0: <-17 -32  -4  -2  15  -6  22   8  18   6   1 -23  43  32  14  13  20 -24 -16  12 -19 -10 -29  -9 -21  -5  12  -8  -2
  32  -9  -9  -3 -28  -1 -37  -3 -14 -33>
1: < 39   8   8  61  20   7  -9 -10 -11  28  22  -2  33  -9  22 -13 -17 -16  -3  34 -17   5  -8 -24  26 -17  20 -12  12
  11  14 -40  41 -12  14   9  26  53   2>
2: <  7  -7  33 -28  -5 -36  -8  -6  -8 -12  52 -16 -28 -16 -40 -32 -16  26 -11 -14  31  -4  18  30  11  10 -11 -36  -1
 -53  15  46  -8  15  23  -9 -30  12  30>
3: < 37  -4  39 -23 -24 -21  12 -21  -8 -39  37  15  10 -30 -20  -1 -30  31  23   2  25  36   7   1   6  -7 -21  18  36
 -37  54  30 -14  -7 -19   6   1  63  30>
4: <-13  28  30  27 -10 -41  20 -35  16  40  31 -15   2 -29  -4   4  -3  13  -5  -9  33  26  -4  42  19  -9   3 -38  24
 -46  18  -7 -20   4 -17 -14 -16 -16   3>
5: < 14 -46 -14  13  12  -6 -28  19 -10  27 -27  50 -18 -11  -8 -13   1  -9  -2  -7  18 -11   3  30 -10   7   4  30  -1
  14  26 -15  11  16  35  24  19  37  13>
6: <  8 -25  -6  12  -2 -19  18  -8  -5 -23  -7  32   3  -1   0 -13  -3 -13  14   2   4  -9   8  34   8   3   5  36  46
 -14  12 -12 -37  43  -2  11  11   4   5>
7: <-39  11  13  19 -18   5 -10  30  25  44 -27 -31  28  43  -3 -30  33   8  -4  10  -7   8  -3 -22   5   1  14 -34   6
  35 -14 -11  21  -2 -27  29  -7  27 -10>
8: <  7  10 -20  22  25 -43 -11  14 -36  13  45  39 -56   5  13 -27 -10   0 -13  44  12 -29  19  31  37  -9  -7  36  13
 -42  16   9 -25  30  29 -31   8 -43  11>
9: < 16  55  32   2 -66 -26   0 -31  25 -27 -27 -19 -16   5 -28  17  -9  35   6 -31 -13 -13 -36  13 -19  -9 -30   0  15
 -52  -6  30 -47 -10 -53  -3 -44 -42  17>
10: <  9 -20 -16  24   4  29 -44  -8  -5  17 -19  27   0  -5  23  15  14  14 -19 -10  -5   5 -10 -21   8   5  10   0 -40
   0  16  26  22 -38   8  10  27  64 -13>
11: < 24 -58 -41  -2  17  43   8  17 -13  34 -34 -49   5  24  36 -15  -7 -33 -13   0 -28  41  14   9  -9  -4   9  -8  -4
  34  20 -20  16  -7  38  14  20  63 -33>
12: <-45  32  16  -3   4 -44 -19  34  10  -2 -10  -5   2  -1  -1 -14  33 -22  22   1 -38 -19 -34   7  -4  -9   5   2   3
 -14 -53  -2 -12   5 -17 -50  -5 -35  -5>
13: < -3 -11  -5   2  -3  -8  17  23   7   4  13   9  29  18  18 -20  26 -17 -27   5  21  -1  -2  21   1 -33  -9  12  53
   8   6  36   0  21   8 -25  20 -19 -22>
14: <-20  -2 -11   7  -4 -38 -17   8 -23   5  33  46 -34  -5  14 -22 -34   7  27  10  -8 -27  14  54  53   5  -1   7  45
 -56   0  20 -31  15  13   1  20 -48   0>

<-20  24  -4 -13  18 -57 -15   3  36  22  31   4   8  -6 -25   3  40  13 -17  -2 -30 -26  24   8  -4 -33  48 -13  15
 -18 -46  13 -35  10 -17 -56  -5 -50  23> 12 13 4
< 39  43  80  11 -46 -31 -23 -70 -43 -29  22  56 -33 -10 -20  25 -29  22  49 -26  28  25 -11  50 -30   8 -32 -28  36
 -62  19  61  21   1 -11   5 -55  66  37> 3 2 9
< -8 -18 -34  38  16 -12  17  31  15  22  16  -8  -6  -6  31  -8  11  -7 -20  14 -15  13 -17  -3  30   4  19   1   0
  37 -39 -16  39 -13   5  -2  25  -7 -35> 0 1 13
< 26  -6 -21 -15   1  13  13  20   6 -39   1  -8 -37 -22 -24  -2  26  11   4   5 -26 -14 -13  -4 -26 -17   5  42   1
  18 -16  18 -26  15   1  16   2 -16  10> 6 13 5
<-22  34 -15 -24   3  30 -10  25  50  16   3 -31  22 -32   1  17  12 -11  11  15 -28   5 -33 -17 -27 -12  21   1 -31
  -4 -14 -39  33 -35   9  -5   5 -14  -7> 0 12 7
<-10  27  92 -34  -7  17  54 -23  31  14  31 -46  67  24  11  25  17   4 -23 -23  30   4  -1 -24  -4  -8 -19 -43  16
  -1  42  42 -16   7 -41   8 -68  17   3> 4 7 0
< 41  -6 -23  25   9 -35  -6 -30 -72 -11  34  70 -59 -11  19  -7 -37 -12  30  40  25  -7  30  17  -4  27   4  18  31
 -24  27 -43  -2 -20  31 -32  28  13  21> 8 6 14
<  4 -32  -1 -13   4 -51  23  37   3 -19  11  26 -14  -2   4  -5   2 -30  33  11  12  15  36  45  16   3  -8  22  15
  -1 -13  18 -14  28  38 -18  21 -14   4> 6 13 14
<-37  52 -18  -7 -17 -13  26 -15  -1  11   5 -25  19   4 -13  -6  21   5 -11 -22  15 -21 -21 -23 -11 -32  -4 -11  -8
 -10 -40 -21 -32  30 -31  -8 -29 -55  -9> 12 4 0
<-32  12 -42 -38  31   4 -16  22 -35  22   2 -32  12  12   3  14   0 -17  -5  12 -36  12  31 -11 -39  -4  -7  17 -43
  39  -2 -24  17   5  25  22 -14 -18  -1> 0 11 7
< 12   2   9  55  -3  54 -21 -34 -11 -40  15  61 -19 -10   9   2   7 -17  37   9 -34  -1  -7 -16 -11  13  31  17  14
  19 -32 -64  60  -7 -16   4  30  46   1> 1 10 5
<-12  17 -37 -17  15  31 -53 -63   2   4   7  -7  -7 -39   8  27 -11   9  21  -2  -9   2  34 -49 -16  15  -8 -41 -47
  40 -11 -39  31 -32 -28  36 -25  62  43> 10 1 7
< 16  36  -8 -60 -62  30  26  -4  45   6 -59 -70  49   4 -39  22  14  12 -44 -38 -25  18 -26 -23 -33 -39  -7 -13 -32
 -17 -43  17 -44   3 -36  -3 -16 -80 -18> 9 0 12
< 17 -11  -4   5  23  22 -21 -26 -34   4  35   3 -35 -22  27   0 -34 -19 -11  -1 -17   4  17 -15 -11   3  13 -21   5
  24 -12 -45  12 -19   6  11  14  31  13> 1 10 5
< 18  -1  -8   4  -4   9 -15 -30 -44 -38 -27  15 -14   5 -19 -15 -33   3   1  12  16 -10  32 -13   3   1 -17  -1   6
  -2   4   7   1 -12   4  17   2   3   1> 6 5 10
<  4  -1 -11 -23  42  -4  15  27  -9   7  17 -15 -11  -9   2  -6 -13   6 -34  33   1  12  20   3  12  26  22  10 -24
  -5  23  10 -36 -22  20   4 -27  -7 -25> 0 6 13
<-21 -18 -23 -13   6  46  22  26  47   4 -19  33  13  -1  -1   1 -39  43  36   0   1  24  14 -21  11  73  -5  24 -43
 -14  20  70 -14  -7 -25  36 -30 -14  -8> 10 6 5
